One turning vector, and how many ticks it has turned
The counts run from 0 to 510.
 2.64  4.50  3.05 -0.96 -2.43  2.79  0.92 -0.71 -2.26  1.11  1.87 -1.19 -1.87  0.44 -0.61  1.02  0.33  1.82 -0.67 -0.89 -4.50 -2.18  0.70  2.51 -1.69 -0.25 -1.27  1.82  0.13 -1.43  0.19  0.62 : 68
 0.14  1.10  3.61 -1.88 -1.37  1.86  1.73  2.71  0.63 -0.12  4.22 -2.45  1.27  0.23  0.65  2.42 -0.33  0.96  0.15  0.52 -5.29  1.11 -1.33  1.13  0.39  0.41 -1.16 -0.82 -0.47 -2.54 -1.72  2.29 : 245
-0.39  2.43  2.62 -1.08 -1.52  2.34  1.53  1.69 -3.61  1.35  2.87 -0.80 -0.60 -0.55  0.75  1.58 -0.49 -0.62  0.30  1.89 -5.91 -1.80  0.85  2.30 -0.42 -0.97  1.25  1.30 -0.51  0.68 -1.41  2.46 : 220
 2.40  2.10  1.91 -1.03 -0.94  0.12  2.10  2.26 -1.54 -0.29  4.62 -1.42 -1.48  1.22  0.00  2.43 -0.92  1.09 -1.85 -0.42 -5.11  1.49  1.30  0.19 -2.32 -0.43 -3.14  1.26  1.12 -0.07  0.97  1.60 : 169
 1.13  1.25  3.21  2.56 -3.22  1.12  2.24  1.68 -0.72 -1.11  3.56 -2.27 -0.12  1.11  0.71  0.47 -0.49  2.47  2.84 -1.21 -4.05  0.13  1.71 -0.40 -3.27  0.26 -1.02 -0.73 -1.21  0.69  2.82  0.28 : 359
 3.43  0.38  3.31  0.32 -1.63  2.16  0.64 -0.99 -1.73  0.06  3.44 -1.73  0.44  1.49  0.27  2.64  0.81  3.07 -0.60 -1.20 -3.54 -3.06  1.38  0.68 -2.92 -2.61 -1.31  2.56  0.39 -0.05  0.21 -0.51 : 106
-2.48 -1.00  3.62 -0.86 -1.05  3.32  0.92  3.17 -0.30 -0.22  3.56 -0.86  1.34 -0.16  0.46  2.91 -0.15 -0.15  0.72  1.97 -5.33  1.20 -0.17  1.06  0.20  0.40 -1.87 -1.57 -1.75 -0.14 -1.14  2.49 : 267
-0.92  0.65  4.96  0.28 -2.64  2.69  0.93  3.47  0.77 -0.67  2.72 -3.27  1.91  1.27  1.43  0.91  1.09  1.00  1.30 -0.61 -4.54 -0.44  0.19  1.42 -1.11 -0.88  1.28 -1.71 -1.31 -0.58 -1.23  0.78 : 28
 1.01 -0.74  4.86  0.49 -2.35  2.51  1.71  0.00 -2.11 -0.26  2.99 -2.17  2.09  2.64  0.25  2.09  1.00  3.33  0.28 -0.96 -3.54 -2.11 -0.57 -0.19 -1.45 -1.69 -1.42  1.19 -0.92  0.52  0.50 -2.43 : 383
-2.31 -1.87  4.26  0.82 -2.01  3.33  0.39 -0.41  0.72  1.15  2.89 -1.55  1.54 -0.50 -0.67  2.25 -1.26  2.42  2.49 -0.37 -3.43 -0.75 -1.54 -0.97 -2.04 -0.16 -3.33 -0.41 -2.18 -0.14 -0.58  1.08 : 442
 1.63 -0.60  4.48  1.02 -1.66  3.86  0.97 -1.17 -2.92 -1.37  2.17  1.53 -1.82 -0.50  0.69  2.04 -0.44 -0.94 -1.04 -0.65 -3.98 -1.55 -0.61  2.04 -0.80 -0.41 -1.60 -0.16 -1.78 -0.43  3.44  1.40 : 482
-1.49 -1.75  4.40  1.18 -2.06  1.10  2.56  3.33 -0.79 -1.27  4.21 -2.23  2.03  1.71  1.47  1.90 -0.52  1.03  0.91 -0.14 -4.33  1.31 -0.32 -0.83 -1.25 -0.94 -0.77 -1.19 -1.25  1.27  0.91  0.17 : 230
-2.52  1.37  4.47  0.65 -3.09  3.71 -0.96  0.50  0.77  2.13  1.27 -2.82  0.63 -0.81 -0.08  0.96 -0.26  1.69  1.98 -1.28 -3.77 -2.52  0.09  0.88 -3.01 -1.53 -0.21  0.31 -1.50  0.07 -2.12  1.47 : 262
 1.06 -1.53  3.67  0.49 -0.85  2.78  1.42  0.21 -1.92 -0.11  4.52 -1.00  1.49 -0.52  1.97  2.68 -0.29  0.59  1.92  1.36 -4.47 -3.07 -0.07  1.59 -0.66 -2.04  2.11  0.76 -1.23  0.13 -0.90  1.93 : 182
-2.99 -1.68  4.36  0.51 -1.56  0.69  2.21  2.54 -1.83  0.71  3.46 -1.04 -0.22  0.27  1.23  2.08 -2.85 -0.96 -0.50 -0.78 -4.24  1.15 -1.63 -1.48 -2.08 -1.63 -1.48  0.50 -0.67  2.29  0.63  1.64 : 124
 1.87  0.06  2.12  1.69 -1.45  1.09  0.83  1.66  1.41 -1.28  4.64 -1.32 -1.67 -0.96  0.89  2.29 -1.94  0.86  0.94 -1.39 -4.28  0.59  1.46 -0.47 -3.89 -0.76 -1.75 -0.41 -0.11 -0.45  1.55  3.79 : 57
 3.04  1.27  3.39  0.61 -1.64  4.04 -0.92 -1.70  0.16  0.06  2.50 -0.89 -1.24 -1.17  0.30  2.18  0.12  1.39  0.20 -1.37 -3.85 -3.57  0.71  2.17 -2.82 -1.63 -0.74  1.06 -0.67 -2.01  0.07  2.41 : 286
 0.27 -1.46  3.75  0.78 -1.37  1.17  1.24  2.03  1.84 -0.26  5.16 -3.09  1.74  0.07  1.41  2.56 -1.20  1.92  1.93 -0.81 -4.04  0.13 -0.99 -0.82 -2.03 -1.37 -0.46 -0.49 -0.75 -1.00 -1.12  2.32 : 463
 0.30 -2.36  3.02 -0.41 -0.05  2.78 -0.37 -0.70 -1.36  0.97  3.49 -0.15 -0.12  0.23 -0.60  4.30 -0.49  1.21 -2.01 -0.25 -3.64 -1.68  0.47 -0.32 -2.81 -2.55 -3.92  2.36 -0.23  1.24 -0.49  1.01 : 340
-0.81  2.04  2.73 -0.09 -1.54  4.31  0.54  0.75 -3.53  0.24  1.74  0.97 -1.07 -0.87 -0.53  1.84  0.51 -0.54  0.21  2.14 -5.42 -1.39  2.49  3.04 -0.77  0.06 -0.86  0.35 -1.47  1.13  0.76  1.98 : 242
 1.25  1.85  1.34 -0.11 -1.18  0.54  2.70  1.67 -3.58  0.03  4.17 -0.05 -1.53  0.42  0.10  2.14 -1.02  0.45 -0.31  1.49 -5.49  0.47  2.40  0.51 -1.90 -0.11 -2.06  1.55  0.41  1.81  1.69  1.56 : 168
 2.17  1.73  2.32  0.17 -1.43  1.34  0.03  2.93  0.03 -0.82  3.47 -1.76 -1.51  0.74  1.02  2.16  0.30  0.28 -1.88 -1.79 -4.55 -0.45  3.18  1.17 -3.94 -2.24 -0.32  0.94  0.93  0.43  0.46  2.41 : 259
-1.45  0.79  4.04 -1.51 -0.97  1.99  0.82  1.93 -2.15  2.06  2.59 -1.15 -0.77 -0.90  1.64  1.98 -1.39 -1.53 -1.45 -0.28 -4.72 -1.45 -1.31  1.51 -0.97 -2.47  1.03  1.65  0.07  0.34 -2.23  2.84 : 198
 3.34  1.41  3.12  1.91 -2.79  1.78  1.50 -0.78 -0.74 -0.84  3.58 -1.94 -0.58  1.24  0.16  1.33 -0.09  3.37  1.46 -1.89 -3.44 -1.54  1.36 -0.14 -3.41 -0.47 -1.99  0.98 -0.49 -0.53  2.45 -0.13 : 360
 1.22  2.95  3.83 -1.46 -2.43  3.48  0.58 -0.01 -1.13  0.67  1.88 -1.86  0.34  1.92 -1.39  1.83  1.90  2.90 -0.82 -0.27 -4.29 -1.12  0.48  1.88 -1.17  0.17 -3.34  0.83 -0.40 -1.44 -0.63 -1.15 : 345
 3.68  0.75  3.19  1.00 -1.46  3.66 -0.25 -1.86 -0.42 -0.50  3.23 -0.44 -1.15 -1.47  0.58  2.31 -0.03  1.34  0.93 -0.80 -3.89 -3.37  0.78  2.30 -2.36 -1.47 -0.28  1.12 -0.88 -2.02  0.69  2.53 : 31
 0.27  0.68  4.99 -0.88 -2.08  2.06  1.07  0.43  1.24  0.70  2.99 -2.48 -0.26 -0.67  0.67  1.47 -1.60  1.11  0.06 -1.96 -3.81 -0.20 -3.78  0.40 -0.98 -0.11 -1.71 -0.26 -0.94 -3.21 -1.07  2.01 : 96
 2.49  4.35  3.23 -0.77 -2.55  2.16  1.07 -0.86 -1.99  1.59  1.84 -1.64 -1.82  0.68 -0.70  0.83 -0.14  2.19 -1.06 -1.72 -4.24 -1.98  0.20  1.63 -2.51 -0.51 -2.19  2.21  0.57 -1.46  0.24  0.22 : 323
 1.89 -0.03  3.50 -0.92 -1.03  1.75  2.47 -1.45 -2.43  1.31  4.65 -1.11  0.61 -0.24  0.39  2.55 -1.52  2.12  1.32  0.84 -4.52 -2.17 -2.55  0.41  0.08 -0.83 -1.43  2.15 -0.45 -1.50 -1.09  0.97 : 399
 2.02 -1.27  3.49  0.44 -1.32  1.94  0.57 -1.57 -1.11  1.02  4.08 -1.97  1.02  0.55  0.32  3.11 -0.38  3.04  0.35 -0.68 -3.36 -3.27 -0.25 -0.63 -2.79 -2.84 -1.40  2.73  0.07  0.25 -0.76  0.10 : 489
 0.28 -0.47  4.06 -0.04 -1.80  3.79  0.63 -0.90  0.28 -0.55  3.07 -0.93  0.86  0.75 -1.42  2.69  0.10  2.93  0.86 -0.16 -3.99  0.08 -0.82  0.27 -0.82  1.04 -5.16 -0.50 -1.85 -1.64  1.05  0.28 : 292
